In the rows, 100 means zero.
The rows of D fall into 4 groups, which share some directions, and each row is roughly a mix of its group's hidden directions, except one row that fits no group.
D (149 x 11):
133	90	94	88	140	139	100	81	89	124	92
102	111	130	98	109	83	100	122	48	121	76
105	105	103	131	107	128	112	64	146	91	112
81	88	86	86	115	118	113	92	109	81	159
119	90	66	96	67	74	94	89	116	61	113
102	147	103	113	102	95	82	65	102	110	139
105	136	114	120	82	99	103	80	93	89	153
106	101	61	94	76	138	80	122	96	80	74
117	80	94	125	91	87	111	136	94	145	123
99	44	70	92	97	83	125	115	83	97	93
93	63	98	109	64	97	74	96	109	78	139
96	139	115	103	93	105	112	97	158	99	86
70	90	102	69	97	96	52	111	97	109	133
138	90	142	88	78	115	115	111	103	89	69
97	80	79	132	56	88	95	98	120	65	97
110	82	89	97	57	118	89	105	134	60	94
103	59	86	115	106	59	111	73	85	81	117
134	70	79	116	61	86	87	98	88	122	116
141	97	112	100	127	96	67	108	87	119	135
77	126	119	105	138	98	100	64	91	131	86
56	120	114	119	103	97	139	96	114	108	130
121	131	92	72	136	92	102	73	115	83	74
96	101	115	75	68	69	87	136	71	107	119
117	101	99	63	99	130	49	96	81	100	101
92	124	95	87	93	151	111	110	126	71	78
82	86	49	96	112	123	111	91	135	82	96
86	89	94	54	73	121	74	85	92	72	86
148	118	124	103	86	125	105	93	66	85	106
100	86	140	90	101	122	135	128	101	91	66
94	95	50	123	109	120	81	130	107	94	74
99	80	107	109	141	73	93	71	90	133	123
95	136	111	112	66	72	132	101	102	131	90
99	99	128	73	80	72	138	85	69	86	104
108	112	101	95	130	103	49	121	83	78	77
110	56	121	63	84	89	103	75	127	100	96
108	96	122	94	131	124	71	106	113	52	106
121	96	125	84	138	74	105	64	76	94	112
104	59	99	87	97	90	131	93	50	91	95
93	114	120	103	143	85	106	141	87	129	86
104	111	133	97	81	86	96	103	122	140	141
113	98	153	94	92	125	127	104	100	80	72
85	127	65	103	104	132	78	117	112	71	75
71	101	126	79	103	64	128	99	120	72	119
124	72	100	82	74	94	62	104	88	136	116
102	131	129	132	110	99	138	89	124	116	83
77	64	100	83	129	126	119	115	120	70	103
109	107	122	87	56	137	89	118	118	127	93
95	108	114	72	95	122	98	96	109	59	147
73	126	52	102	109	64	84	94	109	102	110
75	87	122	97	74	83	149	76	105	109	84
101	130	90	82	94	66	101	125	111	89	53
95	105	94	114	57	111	128	122	115	106	143
95	108	100	131	50	87	124	117	115	78	117
128	93	87	130	106	111	58	115	107	91	137
96	112	98	83	149	83	84	122	74	122	125
80	135	116	125	115	125	137	101	126	94	87
95	78	50	133	117	112	89	114	111	115	120
106	76	106	89	76	62	131	101	98	90	141
92	75	106	67	98	73	57	91	111	97	131
135	86	119	48	93	97	105	108	80	79	112
112	60	96	68	97	84	104	80	55	108	104
72	93	91	132	113	137	118	109	132	124	111
98	70	64	84	114	85	106	95	61	106	67
112	96	94	112	121	88	49	99	110	78	138
112	95	124	101	129	137	95	75	116	72	131
116	131	144	82	91	115	130	118	119	109	92
90	138	102	119	126	106	94	69	82	130	128
104	135	120	96	80	89	147	77	123	101	87
117	124	83	108	135	105	75	78	114	114	140
68	106	96	107	129	107	120	96	133	93	145
95	67	48	119	109	116	94	78	80	108	107
69	72	133	114	69	109	125	105	100	80	120
101	131	91	101	131	106	121	65	130	111	130
110	106	149	101	105	126	125	92	126	72	115
148	125	117	103	124	115	66	90	109	100	115
163	117	100	93	109	107	85	82	118	115	110
70	99	53	101	105	90	117	69	116	130	104
81	111	95	118	118	62	114	99	128	138	78
113	85	123	109	89	72	135	130	110	122	130
114	107	101	72	77	102	77	93	152	121	118
91	84	78	139	100	115	101	89	132	114	60
121	134	107	98	139	113	85	82	130	83	122
104	112	74	92	134	50	118	88	85	89	84
120	116	143	90	74	112	99	86	76	63	101
108	87	75	105	103	75	109	80	49	99	131
123	80	79	83	75	69	95	75	72	73	116
139	97	135	112	107	117	63	128	97	100	115
109	137	107	106	130	115	123	69	120	121	124
128	98	129	92	126	80	78	105	97	114	146
130	115	139	103	111	117	127	124	125	122	106
93	81	60	99	59	65	105	105	98	125	102
125	113	78	67	66	108	99	127	107	134	94
114	92	113	113	106	129	71	145	124	87	78
113	89	100	105	80	93	116	159	113	115	127
107	121	82	61	111	85	91	116	97	111	50
73	82	91	91	121	113	95	84	121	48	120
86	84	72	100	113	127	90	113	117	107	47
101	121	144	117	92	104	127	113	83	89	139
77	113	118	94	104	109	162	89	118	103	89
102	124	73	91	126	65	80	122	83	112	69
101	107	83	98	119	92	63	104	152	127	96
95	47	76	87	106	99	109	120	106	104	62
97	96	139	81	130	122	83	82	88	100	140
129	133	111	101	73	92	95	58	82	104	76
106	126	136	125	91	113	97	63	98	97	136
71	73	85	95	73	95	136	102	76	120	72
93	147	115	79	87	80	130	127	114	103	114
101	110	97	119	102	116	53	68	125	68	100
132	97	124	65	98	91	65	97	65	108	109
73	101	98	71	141	60	97	91	101	85	120
109	107	131	70	120	54	105	90	84	125	107
121	122	123	91	109	120	63	73	119	67	101
69	111	96	146	82	108	99	83	139	100	86
104	68	114	132	76	71	116	100	119	117	131
108	54	99	100	83	78	124	109	103	93	143
94	150	140	105	126	100	99	119	90	116	93
97	112	117	93	77	115	141	121	99	142	77
61	80	114	59	82	93	127	93	112	88	119
137	102	134	118	75	102	134	94	129	91	98
72	107	56	84	96	122	72	132	93	89	88
83	115	129	114	119	97	142	122	69	115	115
105	67	75	91	108	67	91	82	82	90	142
98	97	97	80	111	89	116	124	62	142	130
140	85	136	101	93	114	90	143	95	112	88
92	99	130	55	118	84	120	84	70	122	101
105	57	90	131	116	74	78	72	87	115	90
92	124	130	101	74	119	129	113	76	66	84
103	126	114	74	85	135	115	114	122	112	139
85	113	104	91	106	95	156	115	86	127	74
72	86	102	73	153	84	81	85	91	87	102
102	86	136	73	72	78	136	84	88	84	111
128	108	109	113	106	113	112	85	124	130	149
127	107	130	97	141	140	85	95	88	94	89
93	139	87	127	126	114	74	120	129	81	101
95	80	66	93	65	116	125	126	80	111	74
85	60	106	118	121	112	138	117	81	121	116
84	131	122	113	109	146	88	92	130	112	84
93	62	85	101	97	106	54	107	63	84	96
97	97	108	88	53	101	111	100	144	69	106
126	140	119	85	104	97	119	78	128	78	76
116	110	124	65	106	126	68	84	78	131	96
90	68	107	119	91	58	137	76	103	93	111
91	105	98	49	120	83	85	125	71	118	87
85	89	84	77	132	64	93	112	75	135	90
120	115	105	91	101	56	113	111	74	143	111
122	94	85	95	109	108	120	114	49	136	112
132	96	94	74	111	96	101	139	110	105	54
78	135	113	108	102	119	91	73	133	72	76
97	87	136	98	74	118	117	78	138	97	131
Each list below has four rows that fit no group; the rest each fit one group, if only roughly. Name those rows in the order they come.
  * J929: 110	104	85	92	96	141	63	122	133	115	83
  * J918: 82	85	132	82	111	70	79	102	73	130	124
  * J95: 70	90	114	98	79	120	93	98	113	69	51
  * J241: 85	133	88	116	121	110	133	136	114	114	77
  * J645: 110	121	137	106	80	86	114	104	138	72	124
  * J764: 103	97	95	85	89	73	55	103	88	146	110
  * J772: 131	101	111	125	129	66	95	86	106	79	135
  * J779: 99	98	142	108	109	96	131	107	137	129	80
  * J644: 110	96	144	109	117	118	81	99	134	125	126
  * J459: 86	130	81	82	111	80	78	66	128	124	83
 | J929, J95, J764, J779
  * J275: 95	95	128	91	79	56	71	97	100	109	137
  * J985: 96	72	91	88	112	85	135	81	61	70	114
  * J14: 141	120	116	98	84	106	125	77	96	141	88
  * J411: 63	102	82	103	63	86	118	124	84	72	81
  * J674: 116	90	133	71	94	65	117	129	80	83	82
  * J502: 105	102	72	101	73	112	133	92	60	111	69
  * J142: 86	152	112	107	121	103	115	84	64	116	109
  * J817: 128	102	120	93	88	125	99	138	102	145	113
  * J930: 82	117	101	117	76	92	146	114	101	86	139
  * J490: 123	90	100	128	109	126	97	87	107	65	144
 | J985, J411, J502, J490
  * J256: 113	78	88	76	64	99	99	67	77	65	89
  * J430: 96	125	82	139	69	86	130	77	84	115	104
  * J317: 63	78	73	96	103	69	80	95	101	131	74
  * J652: 117	112	128	115	123	109	61	118	133	120	117
  * J345: 118	114	130	123	93	138	91	80	68	88	122
  * J874: 105	107	97	78	90	69	123	107	47	124	108
  * J668: 97	66	70	93	69	67	75	98	95	73	96
  * J308: 96	86	106	101	53	98	95	131	66	69	99
  * J748: 93	140	96	106	80	69	130	129	89	86	79
  * J563: 137	121	93	89	143	83	69	80	99	107	104
 | J430, J317, J874, J563
  * J885: 118	122	77	107	74	75	108	68	114	131	125
  * J533: 85	99	127	55	132	129	102	76	98	104	88
  * J224: 86	36	116	99	106	99	99	77	78	100	104
  * J387: 56	78	80	99	95	80	107	147	100	98	92
  * J961: 117	121	114	144	88	87	104	117	91	100	145
  * J924: 140	128	131	93	96	121	121	71	117	95	89
  * J921: 57	112	90	112	127	108	77	78	69	81	114
  * J244: 95	101	94	75	112	127	104	106	69	45	105
  * J814: 135	121	90	75	104	117	65	102	116	108	137
  * J4: 119	113	98	57	84	66	90	115	98	111	137
  * J112: 107	86	96	78	115	139	64	97	120	132	81
  * J916: 84	141	129	117	96	128	130	90	77	97	114
 | J533, J224, J961, J814
  * J102: 76	76	107	81	48	96	134	108	108	101	91
  * J124: 98	121	63	104	143	102	81	95	69	81	85
  * J915: 122	82	75	61	136	100	89	81	84	113	119
  * J226: 87	104	58	83	80	85	106	112	109	78	56
  * J163: 97	100	78	52	78	132	91	114	82	101	75
  * J741: 115	89	119	113	91	163	94	83	117	97	103
  * J251: 107	115	106	91	97	49	87	84	55	105	110
  * J569: 113	112	126	100	91	96	123	131	99	153	113
  * J990: 77	66	82	79	102	76	115	107	128	71	75
  * J951: 119	69	48	77	87	84	82	86	104	97	92
  * J813: 60	94	75	119	88	130	106	88	100	62	83
  * J676: 102	88	138	105	132	113	103	124	89	73	136
 | J251, J990, J813, J676
  * J314: 70	117	139	134	92	117	97	69	115	89	106
  * J283: 80	112	114	113	47	74	129	103	109	97	112
  * J319: 90	113	135	106	111	110	104	86	97	45	126
  * J596: 110	47	106	89	67	81	111	88	91	103	127
  * J810: 76	104	75	151	124	81	81	88	114	93	104
  * J591: 106	110	120	110	51	128	109	86	87	129	122
  * J962: 139	109	118	114	96	118	76	66	98	107	136
  * J902: 110	77	125	123	88	128	111	91	102	61	67
  * J545: 81	111	81	53	142	104	110	105	77	93	103
  * J731: 97	67	92	95	72	83	136	75	93	95	137
  * J622: 98	152	129	97	96	87	93	76	119	109	127
  * J625: 114	125	97	70	54	79	99	96	70	109	83
 | J314, J591, J902, J625
  * J475: 115	55	73	93	84	115	119	120	73	99	74
  * J245: 145	123	93	119	74	103	102	91	119	127	72
  * J336: 128	112	76	86	107	98	117	88	87	144	64
  * J537: 102	77	103	117	103	130	130	85	120	83	54
  * J675: 53	116	88	112	82	73	129	123	116	108	107
  * J47: 138	108	131	76	80	66	113	93	122	98	84
  * J715: 88	114	45	96	95	74	105	99	80	94	68
  * J523: 112	106	125	127	129	124	122	68	78	74	97
  * J70: 146	68	128	80	81	79	96	103	112	107	85
  * J861: 138	98	92	79	124	104	61	86	108	65	94
 | J475, J537, J47, J70
  * J972: 145	62	87	94	107	87	89	99	66	87	118
  * J798: 59	76	95	100	77	80	125	126	123	81	113
  * J519: 78	123	87	102	108	117	101	64	130	98	143
  * J358: 92	93	54	91	82	68	65	105	111	76	97
  * J677: 136	91	116	105	62	91	58	93	89	78	104
  * J151: 104	88	125	129	110	86	145	116	99	75	129
  * J162: 118	85	138	102	61	105	59	101	103	114	113
  * J532: 85	122	127	98	112	64	83	95	73	90	140
  * J409: 70	112	79	86	132	78	81	76	103	88	64
  * J933: 104	114	137	61	100	96	114	137	102	123	121
 | J519, J151, J532, J409
  * J664: 71	94	123	57	96	92	99	57	82	107	94
  * J12: 103	82	152	110	115	139	106	122	94	92	111
  * J407: 135	108	98	100	117	100	72	72	87	86	146
  * J129: 91	121	130	110	140	111	108	86	99	105	54
  * J270: 132	126	103	63	130	124	88	106	82	78	92
  * J770: 86	144	109	104	144	85	111	106	121	76	101
  * J499: 111	124	96	84	160	99	88	88	121	117	96
  * J691: 94	70	134	89	113	87	136	93	74	73	83
  * J313: 75	80	106	89	90	116	140	63	89	80	75
  * J449: 110	89	126	103	69	73	68	98	104	112	142
  * J374: 120	131	110	128	127	112	128	125	77	114	121
 | J407, J499, J691, J374
  * J603: 143	89	130	74	71	98	108	95	105	69	108
  * J412: 83	80	111	110	88	68	88	106	82	94	155
  * J35: 123	101	96	72	77	125	78	144	112	77	107
  * J378: 93	79	64	101	93	125	54	82	78	111	91
  * J486: 82	114	117	123	82	84	100	128	147	90	124
  * J415: 107	101	127	94	79	78	100	112	146	98	141
  * J719: 101	122	73	113	109	111	58	75	139	112	101
  * J936: 85	110	112	48	80	77	88	88	69	113	110
  * J893: 120	103	121	70	131	89	49	99	89	90	100
  * J392: 81	114	83	143	142	76	119	89	101	100	94
  * J370: 124	105	114	118	99	108	105	118	116	110	39
  * J20: 83	108	63	84	113	120	66	131	115	121	85
  * J116: 103	110	109	102	92	121	90	104	135	126	46
 | J936, J893, J370, J20
  * J342: 128	76	144	132	99	100	85	119	90	112	123
  * J698: 138	98	113	98	57	77	126	107	100	73	114
  * J546: 136	119	113	101	102	49	101	81	99	128	105
  * J99: 119	109	120	65	83	83	63	96	116	101	137
  * J796: 111	85	80	73	78	93	100	93	127	105	152
  * J601: 107	124	97	94	85	89	51	74	107	105	137
  * J372: 121	143	79	68	113	126	76	97	86	87	90
  * J577: 70	112	140	96	100	107	123	107	115	59	80
  * J272: 95	99	97	75	115	105	108	95	61	154	88
  * J654: 102	68	80	133	95	95	122	83	85	66	130
  * J695: 87	92	45	85	101	76	111	89	71	102	77
 | J342, J698, J601, J372
  * J267: 126	84	69	87	140	106	98	74	67	101	89
  * J6: 117	114	70	97	120	127	85	114	118	147	107
  * J10: 69	79	109	118	86	78	126	116	140	122	107
  * J892: 108	106	92	140	81	103	133	138	128	106	97
  * J976: 85	85	107	85	145	105	80	138	86	126	92
  * J208: 112	113	104	136	113	135	64	99	113	107	133
  * J31: 115	62	67	142	82	100	88	86	101	91	81
  * J865: 53	114	94	83	118	94	127	99	77	126	76
  * J455: 61	113	101	124	61	66	110	101	92	108	121
  * J110: 94	100	78	109	74	94	125	146	95	63	90
  * J246: 110	69	50	115	93	88	90	92	91	88	136
  * J127: 115	67	113	57	97	118	80	106	75	123	83
 | J6, J10, J976, J127
  * J480: 91	102	88	86	80	108	145	138	89	105	67
  * J352: 66	97	104	102	108	65	119	60	120	123	117
  * J248: 128	62	122	83	68	95	103	102	110	64	113
  * J858: 87	88	66	158	96	104	95	82	89	98	116
  * J993: 77	84	105	88	95	134	129	99	100	49	106
  * J266: 119	86	112	151	99	91	118	94	77	134	89
  * J228: 83	88	144	103	90	129	134	102	130	100	114
  * J926: 54	95	78	112	83	91	110	78	60	115	93
  * J812: 126	83	135	89	61	105	116	109	123	122	81
  * J187: 92	69	66	91	134	116	75	83	106	82	125
  * J927: 125	109	122	115	102	91	73	63	142	88	94
  * J240: 104	124	121	126	89	102	128	77	98	141	128
 | J352, J858, J993, J812
  * J252: 60	140	84	84	109	128	97	114	103	99	72
  * J193: 93	86	125	58	75	78	129	93	116	87	77
  * J242: 95	129	73	124	128	111	104	70	127	92	129
  * J605: 133	100	142	68	87	120	107	107	78	93	77
  * J829: 116	97	95	137	102	53	88	92	113	109	135
  * J526: 130	86	94	91	99	63	70	87	108	105	144
  * J115: 83	120	110	84	124	104	112	133	57	86	75
  * J468: 121	75	116	121	99	90	60	82	98	121	137
  * J362: 88	101	65	65	73	82	93	135	95	74	98
  * J623: 115	98	97	143	68	108	82	91	129	101	133
  * J204: 105	120	60	97	80	71	81	78	76	109	72
  * J106: 97	94	105	64	76	76	135	87	81	82	69
 | J242, J605, J829, J623
